rotation ticks, each row followed by its count of ticks
The counts run from 0 to 303.
[168 140  95  65 140 141 159 124 135 101  94 142 110  90 132 138 160  87
 137  98 123  84 156 111 101 120 121 110 145  79 144 149 127 149]  249
[151 113 103 136 105 167 156 102 121 166 110 168 117 109 112  98 143  91
 111 148 132 168 129 145 124 174 183  73 140 127 106 129 141 142]  66
[135 173 152 119 123 116 146 131 117 144 126 135 121  46 121 114 167 101
 108 122 116 163 142 115 107 122 177 131 169 115 125 158 124 168]  97
[142 115  56  68 147 149 139 119  92 174 122 157 127 143 150  99 133 111
 110 149 139 119 106 100 108 171 131  87 146 107 130 147 131 134]  153
[136 133 179 103 121 164 140  93  87 153 116 135 122  95 136 108 154 120
  82 141 127 172  90 113 110 143 129  90 157 144 119 161 172 158]  295
[132 121  90  62 154 177 147 117  91 135 147 144 131 128 159 129 126 118
  85 119 147 100  85  98 124 167  99  90 128 121 130 159 127 145]  151
[169 147 155 110 101 179 143 131  99 144 131 126 107 113 154 125 130 108
  75 142  98 164 100 124 114 190 147  88 153 132 112 137 159 147]  175
[169 147 147 158 139 149 113 149  80 132 137 144 131  89 121 170 161 119
 128 100 146 134 137 128 108 176 173 154 148 171 138 164 100 153]  85
[127 140 109  68 134 125 167 101 157  87 126 126  97 120 134 124 137 140
 129 101 138 123 125  95 117 130 102  94 131  55 127 157 177 153]  136
[ 94 141  93  70 125 160 128 125 122 154 147 148 130 131 153 111  82 124
  96 112 130 157  82  92 107 160 115  75 134 101 143 155 139 149]  32
[153 120 121 125 127 183 149  97  92 135 144 139 131  98  92 132 162 116
  73 128 160 138 134 109 161 150 150  95 114 170 107 155 130 169]  72
[177 132 115 123 116 168 122 151  94 134 132 149 106 163 168 159 122 125
 127 114 115 133 100 130  99 222 138 109 149 125 132 139 146 125]  165
[103 130  70  70 119 150 127 118 134 165 129 157 126 137 134  98  85 126
 113 128 134 162  97  89 110 154 125  73 132  87 137 143 146 149]  33
[ 94 168  96  85 160  88 127 137 107 142 164 153 126 100 140 118 117 130
 130 117 145 139 115  65 102 138 140 142 163  98 133 174 127 167]  120
[136 112  65 108  88 155 123 123 116 167 101 181 128 158 140 102 157 140
 149 111 117 131 122 119 123 168 126  92 134  70 151 137 100 144]  266
[156 150 167 117 101 142 130 125  78 136 135 155 101 133 166 135 126 123
 105 133 108 164  85 101 108 184 127 108 168 117 117 148 169 150]  286
[160 135 139 130 121 168 145 126 112 121 129 157 108 137 150 168  88  91
 128 113 131 152  98 135  95 210 148  95 152 142 125 139 165 132]  54
[125 156 137 154 111 114 136 136 147 152 111 151 128  69 125 105 172 119
 149 101 111 174 147 149  97 139 185 132 157  99 138 162 110 157]  99
[ 77 146 102 125 124 116 164 109 175 112 168 138 126  91  95 115 131 144
 118  99 167 169 142 108 144 138 162 109 115  99 123 174 140 167]  223
[106 154 122  91 107 152 133 138 170 122 151 127 113 132 165 127  98 149
 119  86 114 168  97 115 104 156 115  90 126  69 154 156 147 149]  23
[125  98 147 162 103 161 129  96 127 172 114 156 127 145 139 108 159 157
 143 114 138 197 101 157 104 176 153  98 133 127 144 166 153 135]  299
[153 130 109  90 108 177 118 107  83 120 143 150 122 152 134 144 150 152
  98 100 135 106 107  71 151 155  83 105 121 113 136 153 119 171]  270
[134 159 121  82 162 127 112 164 105 121 166 105 121 102 157 160 149 155
 105  86 142 118 111  81  96 144 117 153 146 116 163 183 121 150]  7
[138 120 104  77 145 180 110 115 104 120 142 140 129 150 119 161  94 134
 101 102 156 127  99  83 114 156  96  96 111 147 149 159 147 151]  39
[148 160  96  99 122 130 160 136 154  68 159 138  91 118 138 166 139 132
 141  83 138 108 144  93 134 165 118 114 130  68 128 150 137 155]  246
[148 116 103 166 123 163 125 130  91 174 127 168 146 114 118 136 159 112
 136 121 146 153 132 148 114 190 187 122 146 167 129 154  96 137]  76
[152 111 133 138 140 155  89 128  84 176 104 148 143 104  90 142 152 128
 123 110 156 157 137 130  96 144 167 144 145 190 159 165 124 156]  195
[121 141 123  97 125 148 124 146 162 137 116 135 129 117 179 135 111 127
 147  84 106 156  93 143  61 154 128 107 148  78 175 159 126 136]  21
[153 117  89 123 119 156 115 131 122 135 122 170 108 180 135 163  84 128
 162 102 147 150 111 115  93 204 136 103 130 122 146 139 157 126]  45
[137 127 123 134 101 163 110 113 110 151 150 130 115 126  83 124 148 172
  77 116 157 185 135  98 155 154 146 112 110 155 120 157 154 180]  191
[149 130 152 121 124 198 163 102 104 121 135 145 130  96 134 144 119  88
  78 117 133 140 106 138 122 183 146  75 138 160 111 147 146 150]  63
[183  96 124 125 103 176 153  90 135 120  77 149 107 129  94 141 150 105
 139 115 144 143 153 152 115 153 143  78 126 125 131 134 184 143]  59
[131 159 121  60 165 107 143 124 114 100 135 132 113  95 136 150 125 120
 125 105 145 106 129  72  92 115 105 132 155  94 137 172 159 162]  128
[126 133  98 116 140  96 118 132 146 114 125 156 115 142 130 154 145 164
 193  70 155 130 138 106  95 145 128 148 135  76 167 175 138 145]  124
[136  93  89 104 128 182  99 108 138 133 112 155 133 172 116 154 108 157
 139  77 162 132 116 111 109 152  99  97  99 120 170 158 146 145]  37
[128 119 133 169  91 170 103 130 119 164 149 148 126 138 111 130 132 170
 111  96 142 193 120 132 136 190 161 113 110 148 141 161 127 160]  189
[190 118 161 114 122 161 104 117  69 142  86 153 120 137 144 161 155 122
 141 101 122 124 105 120  83 154 108 127 156 135 158 150 151 148]  283
[143 133 109 178 109 153 126 133 105 141 171 155 122 127 113 149 144 145
 122 113 150 164 130 123 147 213 178 125 126 154 111 154 111 152]  78
